Small tables with named rows and columns. After each table, cells are looked up by row and column.

vuselun:
,sulu,lafup,rikam,lomos,dok,rog,fevizap,pezu,lezuz,ner
ketata,243,94,151,116,139,57,140,104,89,153
luzap,216,111,170,140,137,87,166,106,119,124
puni,143,137,45,98,155,134,56,159,106,245
lilodi,140,146,65,107,150,140,72,166,116,221
duzemo,142,103,138,159,180,133,123,114,101,150
taroki,124,101,160,195,242,166,144,94,116,117
lipuvo,135,97,159,188,235,144,142,90,115,120
miv,152,190,134,101,52,132,159,193,175,152
gibiv,183,130,173,138,126,111,168,130,135,124
bot,25,197,124,164,154,235,128,197,194,144
sepet,151,190,140,101,47,132,158,191,176,150
bes,154,188,136,98,57,133,154,192,170,162
gemifa,142,157,238,186,129,164,230,132,176,35

What is the rikam of duzemo in vuselun?
138
What is the lezuz of miv in vuselun?
175
What is the sulu of sepet in vuselun?
151
What is the dok of gibiv in vuselun?
126
What is the fevizap of lilodi in vuselun?
72
What is the ner of sepet in vuselun?
150
What is the fevizap of sepet in vuselun?
158
What is the lafup of gemifa in vuselun?
157
What is the pezu of sepet in vuselun?
191
What is the lomos of lipuvo in vuselun?
188

fum.tsv
	fudurun	keme
nol	5.123	8.483
finemi	-6.876	3.135
foped	-4.583	5.355

nol, fudurun: 5.123
nol, keme: 8.483
foped, fudurun: -4.583
finemi, keme: 3.135
foped, keme: 5.355
finemi, fudurun: -6.876
Which row has the largest fudurun? nol

Table ledep
	lib	zeg	sifo	fovo	fuf	mib	masig	kunasom	memi
bulubok	0.8	0.3	0.2	0.3	0.7	0.4	0.7	0.7	0.3
sopig	0.7	0.3	0.3	0.3	0.7	0.3	0.7	0.7	0.3
bem	0.7	0.2	0.3	0.0	0.6	0.4	0.7	0.8	0.3
golikog	0.7	0.3	0.3	0.3	0.7	0.4	0.7	0.7	0.3
lomaf	0.7	0.3	0.3	0.3	0.7	0.3	0.7	0.7	0.3
pives	0.6	0.3	0.4	0.3	0.7	0.3	0.7	0.7	0.3
mav	0.7	0.3	0.3	0.3	0.7	0.3	0.7	0.7	0.3
vebose	0.8	0.3	0.2	0.4	0.7	0.3	0.7	0.7	0.3
zor	0.8	0.3	0.2	0.3	0.7	0.3	0.7	0.7	0.1
simiv	0.7	0.3	0.3	0.3	0.7	0.3	0.7	0.7	0.4
lapebef	0.7	0.3	0.3	0.3	0.7	0.3	0.7	0.7	0.3

zeg of mav = 0.3
zeg of zor = 0.3
fuf of lapebef = 0.7
masig of golikog = 0.7
kunasom of vebose = 0.7
fuf of sopig = 0.7
zeg of golikog = 0.3
fovo of lomaf = 0.3
sifo of bem = 0.3
sifo of lomaf = 0.3
mib of bulubok = 0.4
memi of bulubok = 0.3
kunasom of bem = 0.8
memi of bem = 0.3
masig of pives = 0.7
mib of pives = 0.3
lib of lapebef = 0.7
Row with the largest kunasom: bem

Table gavot
|  | lusivus | zumazem | mitade | fegun | bekigi | kuvati | fimu | rileleb | girugo |
|---|---|---|---|---|---|---|---|---|---|
| fos | 4.3 | 3.0 | 4.5 | 4.3 | 4.2 | 3.0 | 3.4 | 3.2 | 5.5 |
| fini | 4.9 | 3.0 | 5.8 | 4.2 | 3.5 | 4.2 | 4.3 | 4.9 | 4.2 |
| tegibo | 3.1 | 2.4 | 4.1 | 4.6 | 1.7 | 4.0 | 2.8 | 4.0 | 5.5 |
| dugek | 4.2 | 3.9 | 2.3 | 3.5 | 5.4 | 6.4 | 5.7 | 3.6 | 3.3 |
| nif | 4.6 | 3.7 | 4.1 | 6.2 | 4.1 | 3.1 | 4.6 | 3.3 | 5.3 |
| nuler | 4.9 | 7.7 | 2.2 | 5.0 | 6.1 | 2.1 | 5.2 | 4.2 | 3.6 |

What is the zumazem of fos in gavot? 3.0
What is the mitade of nuler in gavot? 2.2
What is the lusivus of fini in gavot? 4.9
What is the mitade of tegibo in gavot? 4.1
What is the girugo of dugek in gavot? 3.3
What is the mitade of fini in gavot? 5.8
What is the rileleb of fos in gavot? 3.2
What is the kuvati of nuler in gavot? 2.1
What is the bekigi of fini in gavot? 3.5
What is the lusivus of nuler in gavot? 4.9
What is the fegun of fos in gavot? 4.3
What is the zumazem of fini in gavot? 3.0
What is the girugo of fini in gavot? 4.2
What is the girugo of nif in gavot? 5.3

